The rows of T fall into 3 groups, which share some directions, and each row is roughly a mix of its group's hidden directions, except one row that fits no group.
T:
[[  0   3  22  17 -14  21 -20  35 -16  37]
 [  4 -18  -6  -8 -43 -14  12  37 -15  21]
 [ -5   1 -17 -33 -30   4  -8 -47  -6  -7]
 [ -6 -39  -7  -3 -13 -10 -30 -29 -18  27]
 [ 13   6  29 -21   4 -25  -7  50  -1  -3]
 [  7 -34   5  31  18 -28  27  -2  23  -8]
 [-22  12  24   3  -3 -45   5 -20  12 -29]
 [  6  17  20  -4 -12 -10 -16 -20 -32  45]
 [ 16  29  -1  -5 -15 -22  20  24 -41 -13]
 [ -8 -11   9 -20  38 -20   4 -42   7 -20]
 [ 11 -24  10 -19 -14  -7  19  37  17 -35]
 [-25  -4  -3  15  30  43 -14  15  -7  25]
 [ -2   9   8  10 -17  40 -25  25 -13  32]
 [-12  18  -8 -31  23  -2   8 -46 -16  14]
 [ 17  -9   2  13  21  31  19  30 -26  28]
 [ 38  38 -10  -5 -17 -20 -22  10 -18  -8]
 [-21   2  -9  11  25 -20   4 -18  38 -34]
 [ 25 -14   2   9  30   5  32 -34  -8 -24]
 [-26   7  17   4 -18  29 -36  22  23  14]
 [-11   4 -16  -1 -10 -32  16 -23 -49  -2]
 [-19 -23   4 -52   6  21   9  17 -12  11]
 [-10 -44  -6  -6 -36 -31  -9   7  -1  14]
 [-18 -30  42 -17  13   8 -17  26  15   0]
 [-30 -22  28  17  10 -29   4 -15 -32   1]
 [-34 -21   0   1   5  33 -31 -15  -5  28]
 [-22 -14 -16 -25  11  37 -11  19 -16  30]
 [ 28 -16 -48  -3 -14  -7 -20  -4  22  -9]
 [  3 -42  14   6  27  28  15  18  -9  24]
 [  4 -37 -44  12  17  -4   4  13  -3  27]
 [ 18  15 -33   4 -26 -22   2 -40 -17   6]
 [  8  12  40 -15   3  28 -39 -17   3   3]
 [ -4  32 -22  44  30  14   4 -10  -2   4]
 [ 12 -26  18   6  11   5  16  22 -44  26]
 [-14  36   6  -1  14 -34 -20  31  14 -17]
 [  3   5  -7 -26  50   8  -2  30 -20  -5]
 [ -3 -45 -12  35   8  -9  14   9  17  23]
 [ 15  27   6   2 -18 -21  19   7 -34  36]
 [-10  -3 -21   5 -11   7  20  39  32 -31]
 [ 14   4   8  29 -17  12   6  54   8  -8]
 [ -6  -5   5 -26  50  -2  27 -20 -16   0]
 [ -8   4 -50   8  11   2   6  -5 -22  37]
 [ 14  21  13 -18  27  45  -4 -12   6 -25]
 [ -4 -32  21  23   6 -19  -7  23 -22  34]
 [ -6  10   3  33 -45 -26  -2  23   1 -12]
 [-21   3 -15  15 -10  34 -24 -19 -31 -25]
 [ 38 -27   9  20   9 -23  20  13  -9 -27]
 [-12 -14 -41  -6 -11 -18  41  22  -2  -3]
 [  1 -19   8  -1   5   8 -15  41 -18  44]
 [ -9  -8  38  20   4  49   3 -13  -5  12]
 [ 30 -18   2  14  -8 -48  23  -3  14 -15]
 [ 20 -15   7 -30 -30 -11 -24 -10  32 -19]
 [ 31 -28  27  17  25  -8  26  17  16  -6]
 [ 37 -37  -3  -3 -10   8   1   4 -40  10]
 [-14  22 -17  18  27   7  -1  26  33  28]
 [ -2  11  26  30   2  26 -27  27  -7  28]
 [  8 -15 -36   8  18   3   9 -32  39   4]
 [ 12  18  -4 -28 -26  23 -30  21  29   1]
 [ -5  48 -16   8  -2  22   5  -7  15 -35]
 [-37 -10  24  -4 -12 -17 -36   9 -23  14]
 [-14  18 -41  17   5 -43   7 -14   0  -6]
 [-11  15  -7 -15   2  39  11 -44  23  -1]
 [-20 -27 -23  39 -13 -10   0  -3  26  24]
 [-11 -39  31   2  24  30  21   7   0  12]
 [  4 -34  -7 -11 -21  25 -48  -1   1   2]
 [  0  -2  10 -59   4  -3  29  -2  -7  -9]
 [-23   6 -26  -9   7  28  -4  -8  38 -32]
 [ -6 -23   2   0 -15 -55 -20  10 -20   2]
 [ 10 -16 -42   9 -22  -7  13   2  19 -38]
 [  7 -51  -6  34  25 -10  -2   0  -8   5]
 [  0  18 -16   0 -16  52 -25   5  -8 -20]
 [ -3  -1  24 -22  23  31 -10  37 -20  15]
 [-18  -5  -4 -62  -3 -12   9  10  -2 -13]
 [-17  27  -6 -35  17   7 -25  36 -14   3]
 [-25 -21 -12 -52  -9  19  13 -10  -7   4]
 [ -9  20 -23 -12  -1 -12 -14  31  14  45]
 [  5  10  -3 -31   9  21  41  33  -5 -13]
 [ 12   0   5 -26 -37 -18 -31  30 -17   0]
 [ -8 -49  23   9   2 -23 -20 -21  10 -13]
 [  7  49  -4   3 -19 -26 -19 -11   5 -25]
 [  7   9   3 -24 -24  16  14 -49 -11 -21]
 [ 15 -25  13 -22  45  16  10 -14 -13 -20]
 [-10 -29  -4  -1  24   8  -6  46  -2  31]
 [ 20 -11  -5  -5   0  24   8 -38  34 -30]
 [ -2   9 -16  -6   4 -37  20 -28  24 -35]
 [ 16  32  36  -8  20  23  12  22   9 -21]
 [-31  -7 -26 -33  29  -4  -6  31   0   5]
 [ -3  34 -25  32  26   7  15  30   0   5]
 [ 33  12   1   3  46 -12  13   0 -15 -29]
 [-37 -27 -13   1  36  -5  12   7  25 -16]
 [ 13  10  25 -13   1  48 -20  14  14 -21]
 [ 19  -1 -17 -19  45  25   5   2 -32  -3]
 [ 17  -3  38 -12  -3 -37  19  12  12 -27]
 [ 13   0 -41  44  -8 -17  -7 -18   8   9]
 [-32  10  23  16  22  14 -36  -9  18  18]
 [ 36  21  36  17 -21   3   4 -23  -8 -18]
 [-31  21  14  -7   3  27  13 -45   0  -9]
 [ 12 -50  23  24  14  19 -11  10  -9  -6]
 [ -1  22 -26   2   1  49  14 -20 -22  -5]]
Here is one row of each group, with its name. Which group are the others in?
[-13  -2  12  27  -5  14 -16  -1 -35 -43]  R
[ -6   0 -35  37 -36   7 -22   5  15   2]  H
[ 25  30  15 -32   6 -14 -13  30 -21 -14]  A

[ 28 -38   8   7 -14 -26 -16 -18 -28  10]  H
[-18  -9 -20 -41  -6  21 -17 -37   4   1]  H
[  6 -26 -22  13 -35 -12 -10  19   5  38]  A
[  2  16  39  -8 -28 -27 -11  31  13  -6]  A
[  6 -25  23 -16  17  16  30 -31  16  24]  R
[-30 -26 -33 -37  -6 -15   8   9  10   8]  A
[-17  -2  24 -21 -34 -14 -13  17  -7  39]  H
[ 30  -6 -27  23 -38 -18   1 -25   1   8]  A
[-25  -4  -2 -48 -24  13 -12  22  -7  19]  A
